Families of rows that turns and mirrors carry onto each other, the same ones carrying the whole set onto itself: the rest of each named row's family, in list order
5 families of 6 rows
K_82: [ 37 -23  10 -28  17   8 -14  15  -4  32  14   6  -7   0  12  -6 -12  23
   7  -6  -8 -13  39 -22 -17 -23  10]
K_252: [ 31   1  49  -6  19  21   7 -31   1  17   5  13  13  10  -7  20 -16  10
  31  -7   3  -1  33 -10 -17 -41 -21]
K_775: [  7 -14  36  21 -14 -20   2  12  -9 -16  41 -23 -19  21  -2  35  -3 -24
 -13  -5 -10 -13  30 -21 -15 -14 -20]
K_518: [ 40 -21  13 -26  18   3 -18  20   0  30   6  -1 -18  12  11   2  -3  22
  16  -8  -7 -18  36 -23 -25 -21   9]
K_734: [ 43   9  22  38   2 -33 -13 -14 -25  37  -3 -31  -7   3  38  36  17  -8
  13 -13   6   6  39 -14 -11 -38 -23]
K_926: [  8 -19  21  24 -18 -25  -7  11  -7  -5  39 -20 -23  19   0  27   0 -23
 -12  -7 -15  -6  18 -36  10 -16 -26]
K_501: [ 38  10  30   0  12 -15  24  -9  23  24 -10 -21  30  22  17  20 -17 -19
   5 -28  -5  19  26  22   4 -20  -9]
K_670: [ 21   0  45   4   8  34   7 -26  -8  14   3  27   2   9  -4  25 -16   9
  19 -23  -5  -4  32  -9 -10 -45 -24]
K_402: [ 37   9  42   1  25  26  13 -29  -6  14   7  25  13  24  -2  22 -16   6
  12 -15   0  -3  30  -9 -17 -36 -24]
K_531: [ 26  11  37   6  20 -23  23 -10  18  27  -3 -19  31  18  14  18 -16 -24
   6 -26   6  21  37  20  -3 -16 -12]
K_127: [ 41  12  28  11  13 -21  17 -10  21  23 -10 -20  28  30  15  33 -18 -23
  11 -21 -10  15  33  15   0 -14 -21]
K_663: [ 15 -14   1  27 -21   1 -28   3   9  21  -8 -16 -25 -16   7 -12 -27  -3
  -6  -4 -14  -8  13 -14 -12   9 -19]
K_390: [ 22   4  56  -2  12  34   8 -24  -6  13   5  15  11  22  -6  14 -13  11
  23 -12   3  -5  28  -9 -15 -33 -16]
K_978: [ 49 -19   7 -28  23  12 -10  15  -8  33   5   5 -16   5  11  -4 -13   5
  15 -21  -4 -26  37 -17 -23 -25   3]
K_868: [ 43 -27  10 -26  19  -4 -17  21   0  35   9  -4 -14  22  12 -14   3  13
   8 -12  -5 -27  39 -18  -8 -30  12]
K_41: [ 12  -7  26  24 -20 -21   3  18  -7 -14  35 -28 -29   8   8  34  -9 -18
  -5  -3 -22 -21  15 -31   0 -21 -23]
K_195: [ 42   5  22  37   2 -33  -2 -14 -24  34   2 -27  -5  10  41  31  22 -14
  -4 -18   7  -3  38 -12   8 -43 -18]
K_517: [ 40   8  46  -6  15 -24  27  -8  15  21   6 -28  18  18   7  25 -15  -5
  -2 -25 -11  21  31  22   5 -16 -36]
K_414: [ 28   7  18  43  -1 -30  -3   0 -27  27  -3 -33  -1  14  46  36  14 -17
  -2  -8   1  -8  42 -15   3 -33 -14]
K_700: [ 20 -19  30  18 -20 -32  -1  18 -11  -7  32  -6 -33   9  12  34   1 -28
  -6  -9 -17  -5  28 -27  -5  -9 -11]
K_986: [ 18  -9  12  33 -20   9 -25 -13  12  23 -10 -10 -25  -2  -7  -9 -19  -9
  -5   1 -24 -11   6 -26 -12  -6   0]
K_713: [ 10 -20  24  24 -17 -25  -8   3  -4 -10  38 -22 -23  10   3  40  -7 -24
  -9 -14 -15 -11  22 -23  -1 -21 -32]
K_711: [ 32  11  15  34   1 -39   4 -17 -24  24  -6 -28  -7   5  34  39  22 -19
   3 -16  12   1  32 -18   8 -35 -12]
K_212: [ 12 -22  -4  15 -26  14 -28   2  10  19 -11 -18 -22 -17  -2  -7 -24 -11
   2  -4 -12 -11  18 -19  -5  -1 -15]
K_724: [ 15   1   6  24 -28   3 -13  -3   9  21 -13 -18 -32  -9   7 -14 -25  -3
   6  -3 -13  -7   5 -10  -4   6 -10]
K_468: [ 29   8  42   2  24  38   3 -21 -10  13  -6   5   5  11  -2  21 -10  19
   5  -4   7  -3  34   0 -10 -52 -21]
K_416: [ 40   0  26   7  20 -21  13  -8  25  17   0 -17  33  12  11  17 -18 -13
  -8 -25 -13  24  29  23   0 -13 -16]
K_279: [ 18 -14  10  23  -9   8 -21   7  13  22   0 -20 -27 -12   4 -25 -28 -12
   4  -7 -17 -14   8 -17  -7  -2 -18]
K_493: [ 38 -13  24  47   3 -35   3 -21 -23  27 -13 -34 -13   8  37  19  13 -21
   4 -14  10   4  38  -6  -6 -31 -27]
K_743: [ 36 -13  14 -19   9   8 -15  36  11  44   4  -2 -10  14  -3   4 -12  16
   7 -18  -5 -16  34 -11 -16 -27  12]

The rest of the family of K_212: K_82, K_252, K_926, K_531, K_711
The rest of the family of K_724: K_775, K_734, K_670, K_868, K_416
The rest of the family of K_517: K_700, K_986, K_468, K_493, K_743

Families of rows that turns and mirrors carry onto each other, the same ones carrying the whole set onto itself: the rest of each named row's family, in list order
4 families of 8 rows
K_683: [-36  21  -4 -39   5 -20 -39  13  -2 -18  -2  19   0  -4 -59 -17   7  47
  26  -2 -14  -1   8 -28  -2   0 -25  24 -33]
K_845: [ 26 -12  -8  -8   3 -14 -19  -9  -5 -17  45  24  28  -4 -31 -16   4  38
   2   8 -21 -39  19 -24 -40  -5   4   1 -23]
K_253: [ -7 -22   1   9   2 -11 -10 -22 -23 -22  45   7  22   5 -18   6  -7  -2
  10   4 -20 -21 -11  -1 -17  14  16 -12 -58]
K_321: [-37  19   2 -33   9 -17 -28  22  -4 -24   0  17  12   0 -62  -6  16  49
  13 -10 -19  -2  13 -22 -12 -10 -29  16 -21]
K_806: [  0 -13 -33  -9   2  -8 -54  -6  10  -4   7   1   0   3 -69   4   2  58
  -2   6  -9   3  13 -27 -11  -7  -2  -4 -26]
K_254: [-37  18  17  24  33 -32   6  -7 -28 -27   7  16   4  24 -47  24  18  23
   7  -4 -40 -15  -1 -31  23  10  12  11 -30]
K_314: [-13 -31   4   8  -6 -12 -20 -10 -19 -25  28   3  15  11 -12   8  -1   6
   7   9 -25 -17 -13   4 -15  18  17 -16 -60]
K_762: [-32  15  14  23  31 -34  12 -27 -24 -26  17  13  -1  17 -58  17  14  33
  10   3 -37  -7   1 -37  34  11  13  19 -41]
K_680: [ 14 -13 -11   0  10  -5 -12   2  -7 -27  47  19  31 -12 -33 -16  -6  49
  -1  20 -32 -37  18 -19 -35  -9  -3   1 -30]
K_160: [-25  28   8 -34  12 -15 -34  22   0 -33  11  15   5   0 -58 -20   3  48
  20 -10 -15   2   6 -22 -16   0 -30  23 -28]
K_233: [-45  24  10 -15  14 -41 -14  -8 -11 -43  14  10   6   4 -23 -11  -1  23
  40  -6  -9  -4 -17 -11  11  25 -11  11 -65]
K_817: [ -9 -26  -1   2 -10 -18 -19 -23 -23 -20  44   4  15   3 -18 -14   0   3
  12  18 -30 -22  -7  -3 -14  12  12 -11 -60]
K_97: [ 24 -18 -10  -6   9 -11 -15 -10 -11 -22  49  27  13  -6 -33 -31  -2  47
   3  23 -33 -33  11 -33 -33  -2   6   8 -25]
K_206: [ 10 -13 -22  -3   4  -5 -63   5  13 -16  14  -6   9   8 -61   5  -1  53
  -3  -3 -15   4  11 -18 -22   0  -4  -7 -26]
K_209: [ 27 -11 -13   3  16  -3 -14 -10  -4 -16  50  28  28 -12 -30  -9  -7  53
   0  13 -26 -33   8 -26 -38  -1   6  11 -23]
K_395: [  4  19  14  -7  25 -29  -4  -2  -8 -29  17  46   0  12 -32 -11  15  68
   7   2 -27 -26   3 -42 -16  15   0  41 -10]
K_709: [ -1  13   1   1  37 -24  -6  12 -11 -38  10  49  -9  11 -31 -13   6  67
   6   9 -29 -21  -8 -43 -16  13   3  29  -9]
K_723: [ -7 -20  -7   7  -3 -27 -20 -24 -13 -25  34   5  15  11 -12  -4   0   2
  16   5 -10 -17 -13  -1 -19  19  16 -22 -59]
K_840: [-44  24  12  27  34 -41   0 -19 -24 -26  12  12  15  18 -49  26  14  33
  12   1 -38   1   1 -31  21  14   7  22 -34]
K_731: [-33  16  22  21  25 -40   9 -26 -28 -29  10  14   2  32 -39  21  17  36
   2   0 -33  -9  -3 -28  19  20   5  24 -35]
K_569: [ 17 -19 -33  -5  12 -13 -54  -4  10 -19   9  -6   9  11 -54  11  -8  63
   0   0  -7  -3  14 -35 -15   1   0   0 -28]
K_154: [-43   8   9 -19   0 -35 -25  -8 -19 -33  12  18  -6   5 -20 -12   3  14
  39   5 -18  -2 -22 -11  10  28  -4  17 -65]
K_933: [-38  14  16 -13  11 -29 -12  -3 -21 -45  16  21  -4   8 -23  -4  -2  12
  35  -6 -11   2 -28 -10   0  31  -6  16 -58]
K_678: [-28  26   5 -35  18 -17 -36  20   2 -20  -6   4   3   9 -52 -14   4  53
  12 -15 -13  -6  16 -27  -5  -1 -20  21 -25]
K_880: [ 10 -21 -33   4   4  -9 -54  -2  14 -17   7   4   1   6 -54  14   8  65
  -4  -2 -14  -1  -3 -22 -19  -1  -1 -13 -24]
K_292: [ -2  11  12  -3  33 -22   2  -1 -18 -24  15  42 -15  16 -42 -20  14  57
   0   9 -36 -18   1 -49  -7  10  11  33  -7]
K_22: [ -8  20   8   4  38 -22  -7   3 -11 -18   8  42  -2  13 -36  -5  10  67
  -3   3 -31 -14  -3 -42 -17  13   6  35   0]
K_921: [ -4 -16 -29  31  12 -25 -24 -41  -3 -24  26  -4   9   2 -62  27  -1  45
  12  12 -19   0  -1 -26  21   8  13  -7 -57]
K_862: [ -4 -12 -24  36  13 -34 -38 -31  -1 -34  29  -8  25   5 -54  36  -5  37
  19   7 -23   7  -1 -23  12  17  10  -6 -57]
K_30: [ -5  -7 -25  38  14 -28 -22 -30  -2 -37  36  -2  26  -6 -54  35   2  43
  20   4 -28 -10  -2 -21  22   5   6  -8 -61]
K_134: [-40   8   7 -15   8 -36 -17   1 -16 -51  11  25   7  -1 -24   5   3  27
  47   0 -15   1 -23 -15   9  28 -10  21 -64]
K_98: [ -5 -15 -23  31  14 -34 -17 -42 -13 -34  32 -14  27  12 -55  35  -4  38
   8  10 -21  -4   8 -27  13   9   3  -3 -56]

The rest of the family of K_683: K_806, K_762, K_817, K_97, K_154, K_292, K_921
The rest of the family of K_30: K_321, K_254, K_314, K_680, K_709, K_880, K_134
The rest of the family of K_731: K_845, K_233, K_395, K_723, K_569, K_678, K_98

Families of rows that turns and mirrors carry onto each other, the same ones carrying the whole set onto itself: the rest of each named row's family, in list order
5 families of 6 rows
K_601: [ 23  -8  -3 -34  -9  20 -28   1 -12]
K_584: [ 11  12 -26  -9  -6  14  -2  13  44]
K_821: [ 24  -2 -13 -27 -14  38 -15   1  -4]
K_732: [-10   6  -2   3 -36  10  -8  27  15]
K_34: [  4  12  -4  12 -33  10   0  18   8]
K_675: [ 21  18 -11 -43  -2   5 -32 -19   7]
K_657: [ -9   2 -34 -20  -8  -2  -8  15  21]
K_452: [ 19   3  -8 -23  -6  30  -6  -1 -15]
K_599: [ 21 -10   8 -18   6  30 -27   4   4]
K_424: [ 23  34 -21 -46 -22   3 -21 -10   4]
K_660: [ 10  25  17 -38 -26  14 -50  25  12]
K_271: [ 27  30  10 -38 -11  10 -29 -20  10]
K_998: [ -3   3 -35  -8  -5   5  -7  -2  17]
K_682: [  8   3 -37 -18 -13  -2  -4   2  16]
K_256: [ 20   8  -9 -38  -1  39 -17   6  -9]
K_849: [-19  48   3 -19 -14   4 -27  20  29]
K_729: [ -5  13 -15  -6 -27  16   2  35   2]
K_384: [  8  18  15 -29 -20  -3 -53  31  16]
K_5: [ 34  20  -4 -26 -15   6 -31 -24  12]
K_231: [-13  14  -5  -9 -29   3  -7  20 -17]
K_551: [  1  42  17 -16 -12  -2 -29  10  41]
K_587: [-13  39   8 -22 -10   8 -16  26  39]
K_592: [-17  27  23 -26 -10  -1 -22  -3  28]
K_106: [ -8  52  13 -26 -12  15 -19  18  30]
K_508: [ 25  35   1 -19 -24  14 -40  41  14]
K_109: [ 30  32  -4 -30  -6  16 -39 -19  12]
K_16: [ -2  22 -35 -10 -10   8   7  10  20]
K_860: [ -1  18  -6   6 -33   0  -9  34  12]
K_15: [ 16  27  27 -18 -24  13 -40  30  20]
K_758: [ 16  21  19 -37  -7  13 -51  27  14]

The rest of the family of K_508: K_584, K_599, K_424, K_231, K_592
The rest of the family of K_821: K_732, K_660, K_998, K_849, K_109
The rest of the family of K_452: K_271, K_682, K_587, K_860, K_758
The rest of the family of K_384: K_34, K_657, K_256, K_5, K_106

Families of rows that turns and mirrors carry onto each other, the same ones carrying the whole set onto itself: the rest of each named row's family, in list order
10 families of 4 rows
K_456: [ -3  -9 -48  -5  30  10   0  27 -16  15 -15 -14]
K_370: [ -2 -13 -42 -26  23  10  28  33   2   0 -26   0]
K_530: [ 31  -5  -3  22  -5   1  -9   1  21  -5 -32  13]
K_268: [ 21 -17  -2   6  -5 -21 -28  -3  -1   3 -16 -16]
K_403: [ 22 -22  -4   2 -13 -15  -7  -8   6 -16 -25  24]
K_325: [-15 -38 -47   1  17  11  13  16  -9  11 -21   3]
K_121: [-15 -20 -34 -13  17   7   7  50  17 -13  -9  -7]
K_317: [ -4  -4 -16   5  12  14   5  10   9  13 -58  10]
K_295: [ -8  15 -13 -14   2   6 -12  18  32  -6 -36   9]
K_631: [ -6 -25 -46  -6  24  10  28  32  -7  -3 -21  -3]
K_77: [ 21  11 -21   2 -15 -10 -23  -4  -2 -12 -26 -27]
K_502: [  4  -8 -32   6  25  20   5  11  22   3 -39  29]
K_937: [  0  25 -33  -3  -5  10 -11  16  13  -2 -47  -2]
K_503: [ 14  -8 -46 -12   2   3  -8   7 -16 -23   3 -30]
K_770: [ 19 -39 -27  -8  -5 -15   7   8  -7 -28   3  13]
K_375: [ 26 -27 -24 -19   6   0  18  16 -12 -22   5 -22]
K_410: [ -8   6 -56 -18  12  21   2  26  -1 -14 -19  -8]
K_526: [ 13 -40 -31  17 -10  -9  10  21 -16  -6   2 -13]
K_902: [ 38 -30 -25  18   5 -19   2   6  -1 -15   3  -8]
K_72: [-14  -5 -16  -5  13  -7  -9  23  27  15 -45  -3]
K_787: [ 25 -35 -19   5   1  -1  12  18 -18 -21   4 -22]
K_9: [ -1   4 -11   5  -4  -5 -14  30  19  15 -45  12]
K_45: [  9 -28 -10 -11   7   8 -12  18   3 -29  14 -23]
K_927: [  1  13 -15   0  20  30 -15  12  -4  15 -39   4]
K_888: [-18  -7 -41 -31  26  10   1  22  15 -16  -9  -3]
K_74: [  8 -16   9  -2   1  -7 -28 -11  15  -3 -22 -17]
K_294: [  7 -36 -28 -12  16   8 -12  11 -16 -18  16 -15]
K_824: [-15 -14 -35 -13  19  25   2  44   5  -6 -14  12]
K_221: [ 27 -13  10  16 -11   2  -7  -5  -2  -8 -31  -7]
K_606: [  9 -32 -51  -1  33   6  15  15   1  -8  -5   5]
K_647: [-10 -18 -14  12   1  28  -4   4   6  10 -43  19]
K_365: [  7   5 -11 -13   7   7   6   7  16  13 -57   6]
K_198: [ 26 -10 -28   8   5  -7  -3  33 -22  -3   3 -27]
K_909: [  5 -21 -31 -21  10 -17  -8   7   4 -21  11 -26]
K_350: [ 21 -20   4  25 -25   8  -8   9  -1  -6 -21   2]
K_174: [ 34  -8   7  -8 -10  -5  -3  -9   1 -12 -25 -15]
K_289: [ 31  10   2  15  -9  13 -19  19  -7  -3 -17  -9]
K_110: [ 14   3  -2  -6 -13 -23 -19   5  20 -14 -15 -15]
K_151: [ -5 -30 -46 -14  13  -7  17  20   2 -15 -17  30]
K_611: [  1 -16 -23  -7   1  -5   2   4  14  -2 -44  39]

The rest of the family of K_151: K_403, K_770, K_611
The rest of the family of K_350: K_325, K_526, K_647
The rest of the family of K_937: K_77, K_503, K_410
The rest of the family of K_294: K_268, K_9, K_824
The rest of the family of K_121: K_72, K_45, K_74
The rest of the family of K_631: K_317, K_787, K_221
The rest of the family of K_909: K_295, K_888, K_110

